Where one turn sends some rows of the set: a few examples, then the rows asked:
tulaz: [-3 3 7 12 -17 12 -5 -2 -9 -2 -5 10 2 15 -1 -18]
Ner: [-5 -1 0 -10 -9 0 4 -9 0 -9 -18 23 21 0 16 -19]
tes: [-4 9 8 3 -22 13 1 4 1 5 2 13 4 11 -2 -20]
zib: [-1 4 -3 -11 -15 4 8 -8 -3 -2 -15 16 27 -5 21 -16]
fel: [1 17 4 -6 -25 12 -1 6 -7 -3 -1 16 11 11 0 -27]
tagun: [-5 23 -3 -9 -20 3 -3 0 -14 0 -19 20 5 1 19 -10]
bele: [-1 22 -7 -4 -19 3 -2 0 -14 10 -9 11 12 -2 22 -9]
tik: [-4 17 8 -7 -26 16 -6 2 -9 -4 -3 21 12 6 4 -28]
povol: [-7 5 -8 5 -6 -2 -4 -4 -17 8 -9 24 4 6 22 -14]
kibub: [0 1 -11 0 -7 6 0 -11 -11 -5 -8 22 23 -2 20 -17]
Kurol: [-6 8 12 6 -23 7 -5 3 -6 3 -6 6 4 16 -1 -19]
feno: [-1 2 6 6 -15 18 -1 -5 -2 -6 4 22 10 8 0 -24]
Noti: [-8 1 -6 8 -6 6 -6 -10 -10 7 -4 22 14 -4 21 -11]
benaf: [-3 -2 15 6 -19 16 -1 -10 -4 -11 -9 14 10 4 3 -23]
Vur: [-6 6 17 1 -22 15 -7 -9 -9 -10 -10 16 10 2 8 -26]
gov: [-2 11 13 -2 -24 4 -2 4 -6 -2 -8 4 10 15 0 -25]
genu: [-12 4 7 -1 -11 -7 2 -3 -5 17 -10 17 4 0 23 -13]
pudi: [-9 8 5 -7 -18 5 5 -7 -8 9 -20 20 6 -5 24 -9]
von: [-3 -4 0 -9 -11 0 15 -7 -1 2 -20 18 16 2 19 -13]
dab: [-8 14 1 -12 -23 4 1 -4 -6 8 -16 14 20 -7 22 -11]
vom: [9 21 -8 -5 -14 -4 6 3 -9 -4 -12 12 3 6 15 -11]
mafuf: [4 2 -3 2 -9 -5 10 -1 4 10 -2 5 13 2 15 -11]
manu: [1 13 10 -3 -24 6 -4 1 -11 -9 -8 8 13 12 4 -29]
kom: [-2 -1 -7 4 -1 -1 -2 -10 -7 -9 -8 27 13 4 16 -19]
vagen: [-6 8 12 -5 -24 18 -4 -2 -4 -5 -3 23 15 3 4 -28]
pifun: [3 -2 -12 -1 -3 -2 8 -6 -12 -2 -14 22 14 9 18 -16]
ruli: [6 10 1 -3 -11 -10 13 2 4 3 -8 7 3 5 13 -12]
kuvo: [-2 13 13 -2 -24 12 -9 -4 -14 -11 -8 14 11 6 8 -29]
fetaf: [-13 10 4 -14 -19 3 1 -4 -3 0 -23 23 15 -2 18 -13]
Nir: [1 -1 8 11 -16 15 -2 -7 -6 -9 -6 12 6 11 0 -21]
doz: [0 12 5 -3 -24 10 3 7 -1 2 1 12 9 13 -3 -23]
Gase: [-3 2 10 0 -19 18 0 -5 -1 -7 -1 23 15 4 2 -27]
gafo: [-4 5 6 8 -18 17 -2 0 -2 2 5 19 4 10 -2 -20]
zem: [0 16 -5 -2 -14 3 2 -4 -19 4 -14 22 1 -1 26 -11]
pefup: [12 10 -7 -4 -8 -6 12 -3 -13 -2 -9 15 6 3 22 -18]
gon: [2 2 5 -8 -10 -11 14 -2 1 7 -10 11 9 1 21 -18]
povu: [-9 3 0 10 -3 -1 -7 -7 -6 4 -3 25 0 1 18 -12]
naf: [9 15 -12 0 -12 -3 6 1 -10 5 -3 6 11 4 17 -12]
kogi: [-6 5 8 5 -9 -7 2 -3 6 10 -5 14 -2 0 16 -9]
vobat: [-9 -1 2 6 -10 0 2 -6 2 15 -3 13 11 -4 19 -8]

gon moves to pifun
feno moves to tik
povu moves to fetaf
Now these:
kuvo moves to Kurol
zib moves to naf

Where one turn sends some rows of the set: a few examples, then the rows asked:
pifuf: [-1 13 -1 9 -1 3 4 11 -10 1 -4 -2 6 -1 -2 6 7 11 8 4 -15 10 14 -3 15 -1 0 -2 12 2 -2 -5 6 -9 -1 -7 -2 -8]
niba: [-1 8 6 3 10 5 1 -3 -3 -5 -13 -3 -2 2 -3 3 -13 -11 -7 -20 2 3 17 2 -5 -4 0 5 -2 -14 -1 1 1 3 2 -11 0 -6]
Zala: [-1 11 5 -12 8 -7 1 8 -6 9 3 -5 0 -2 0 -5 10 4 3 6 -9 2 -7 -6 14 17 6 4 8 -4 12 -4 5 -3 -4 1 2 -1]
Laz: [-5 -7 -11 -11 14 6 1 -4 -8 7 3 -2 2 -4 -15 -3 -4 -16 -1 3 12 1 9 -3 -4 6 1 -7 -7 -2 -3 4 2 -2 -11 -4 0 -1]
Milum: [-2 -9 -3 1 -5 13 10 -2 3 -5 1 -6 2 4 -4 10 23 -4 -2 2 -2 -3 9 -5 5 -5 -9 -8 -11 3 -2 -2 -2 4 0 10 -1 -5]
zemaz: [-2 7 -9 7 0 -2 -8 -2 -12 3 -2 1 -2 -3 9 -1 -15 5 5 6 -9 4 -1 4 0 12 5 1 13 -2 5 3 5 -9 -18 -9 -1 -3]
Sigas: [-3 14 -5 -12 0 -4 -7 1 -6 6 -8 4 1 -9 -6 7 -4 6 0 3 -7 9 4 21 7 0 0 5 11 -1 8 2 0 -3 -12 -1 9 -3]
Mirep: [4 3 -11 -7 5 5 -10 -11 3 2 1 4 -3 1 1 8 -1 -3 -15 0 5 7 0 -1 -4 3 -9 -1 -18 -2 0 13 -12 12 -7 -8 -6 -2]
Bura: [-4 1 6 -8 14 -2 -4 5 -5 -5 1 7 1 -4 -10 -5 -11 3 -8 -9 12 9 -7 8 0 -2 -5 2 -4 -8 4 0 0 6 22 -9 0 -2]
nik: [10 4 -6 3 11 2 -9 8 -2 -2 -6 -5 5 0 7 10 -4 -6 -17 -8 -4 7 17 4 -6 0 -2 2 6 -12 1 6 -4 3 -6 -12 -9 3]
luz: [-4 0 -5 9 2 4 5 1 -16 -3 8 -1 9 18 -6 -9 -7 -3 2 4 14 -1 0 6 -5 -6 3 -2 -7 4 -14 -3 0 -1 -4 -3 -9 -2]
Boz: [-1 0 11 -1 -8 0 1 -5 -7 5 7 6 -1 -1 -9 -19 -7 2 -5 8 11 -5 0 6 10 -10 2 5 -6 5 -2 -1 -1 -6 -2 1 -1 3]
ged: [10 6 1 -6 -2 -11 -6 2 -7 -1 4 8 2 -1 9 6 12 12 -17 8 -4 0 1 5 1 7 -7 0 5 -5 7 4 3 -3 2 1 -21 -2]
zurur: [3 3 -4 -8 -1 -7 8 -3 -2 0 -3 6 5 7 4 4 2 3 -1 -6 -4 -16 9 -17 -13 6 -6 -12 -4 5 9 1 2 0 -3 -5 -10 0]
keto: [-14 5 -6 0 1 2 9 -7 -1 -7 -4 -3 -6 4 -5 9 7 5 11 -5 -6 8 -11 -9 1 11 0 -9 -8 6 5 -4 6 5 5 6 5 -15]
Sifu: [2 14 -5 2 -1 0 -3 4 -9 -4 6 5 -9 0 -4 3 4 6 4 0 -17 12 14 7 7 -9 -1 7 1 2 -9 -3 6 3 9 -12 6 -1]
korul: [7 14 0 -6 6 4 1 6 -4 14 16 6 -7 -6 4 -10 -2 2 3 4 1 5 -10 -5 3 9 8 4 1 2 -2 -4 10 2 -7 -2 1 5]
sude: [7 -6 3 -5 -9 8 -12 1 3 12 11 3 -4 -4 -3 -7 4 4 -4 16 5 0 -5 5 15 5 -6 -4 2 -3 1 10 -6 -2 -4 0 2 -4]
Petu: [-10 -2 -6 14 9 3 -4 -1 8 3 4 9 3 14 -2 0 -5 2 -4 8 11 5 6 12 2 -7 -9 -8 1 5 -9 -9 2 1 6 -6 4 -9]
Buko: [-2 5 7 1 -5 17 2 -7 9 2 2 5 -5 12 -5 2 7 2 4 -2 -3 8 -1 -1 7 6 2 -5 1 -5 7 6 2 -8 8 11 -5 -19]
subot: [3 -1 -9 -15 9 -2 4 0 -16 6 -3 -8 1 -15 -2 9 -3 -3 -12 4 7 -4 9 -2 -4 2 -4 -6 -3 -2 -4 2 -1 1 -14 -1 -8 11]
Vov: [-4 -8 7 0 3 -3 4 -3 -2 -10 4 -2 -9 -2 -4 -10 -8 0 1 -2 10 -10 -9 8 -6 -3 2 5 3 -3 7 -5 8 2 10 7 4 7]
bime: [-14 -10 -10 11 7 12 0 -5 -8 -10 0 -5 -4 -6 -1 5 15 0 3 7 1 3 1 9 13 -2 -11 -5 -7 5 -5 1 0 0 1 5 6 -5]
veti: [-2 -4 14 12 7 10 -2 -4 5 -1 -3 -2 -3 -2 15 -2 3 -1 -10 -11 4 6 -15 3 9 4 1 2 -1 -10 2 -9 0 0 -1 9 1 -6]
lora: [-9 -1 -11 3 9 0 -7 -9 7 7 -8 -6 0 12 -11 5 4 7 -7 1 -4 2 10 11 4 -6 -10 -10 0 -6 -2 3 -13 -1 5 -1 9 -9]
Vidis: [-3 -4 8 6 8 9 4 -2 12 -3 1 -4 -4 -3 12 6 5 1 -12 -11 -2 2 -3 -20 4 10 -7 -7 -6 -3 9 -2 -1 5 8 1 -2 -5]
misek: [7 -1 -3 0 -11 11 2 -4 -7 -14 -1 0 -2 -11 2 14 -10 -6 -7 -10 5 6 3 -2 -12 -5 -4 1 -9 0 -4 10 -1 10 -9 2 -9 0]
lapi: [-4 0 3 2 6 -8 -3 0 -1 -1 -13 5 18 3 -5 10 13 3 -4 9 -1 -4 -1 -2 10 2 -1 -9 -5 0 18 -3 -10 -5 -9 1 -5 -10]
bosa: [1 4 -16 9 -2 0 3 3 -19 -2 5 -10 -6 1 -10 -2 -4 4 7 7 1 -2 2 -10 -9 8 0 -9 -9 -1 -9 10 2 3 -1 -9 -6 -4]
Zaluz: [0 4 4 -16 1 1 1 5 11 -7 2 7 13 4 -7 12 4 2 -12 -3 -6 1 18 -6 -11 1 -3 -7 2 8 10 2 1 0 2 -2 -4 -3]
kof: [3 12 -11 1 3 -11 0 10 -9 -8 -1 -1 10 -6 11 13 11 12 -8 6 0 6 -2 -1 -6 -4 -1 -4 5 14 4 2 5 3 -3 3 -11 1]
Gop: [-4 -6 6 2 -2 11 7 5 -3 -5 0 -12 -1 -6 3 1 -14 -2 -1 -5 8 -5 -7 -1 -12 16 1 -10 11 -7 0 0 8 0 -4 10 3 -4]
Nomag: [-7 -4 13 2 -1 -2 0 6 -8 -17 -6 -4 11 -3 5 13 2 1 0 -1 2 -6 4 -5 9 9 -4 -5 8 3 18 5 4 -5 -4 -4 -11 -13]
vodu: [-5 11 2 18 -6 -4 -1 7 -4 -12 -4 -10 -2 -5 5 8 -7 8 0 -4 -9 3 -5 0 2 -1 -1 0 -1 6 -1 -5 -2 15 -3 -6 14 0]
ligig: [-8 2 -3 13 3 -4 -5 14 -2 -11 1 7 4 1 1 -9 -7 -2 1 -2 3 8 -1 6 0 3 -6 4 -2 4 1 -4 6 12 8 -20 11 -4]
kadap: [4 17 12 -13 -1 1 -4 8 4 9 1 -2 3 1 -10 4 -5 -1 -15 -9 6 17 1 4 1 -3 2 1 2 -9 -1 5 -4 9 8 0 1 -9]

kof moves to lapi
ligig moves to Petu
Now these:
vodu moves to lora
Sifu moves to bime
Zala moves to Vidis
keto moves to Mirep

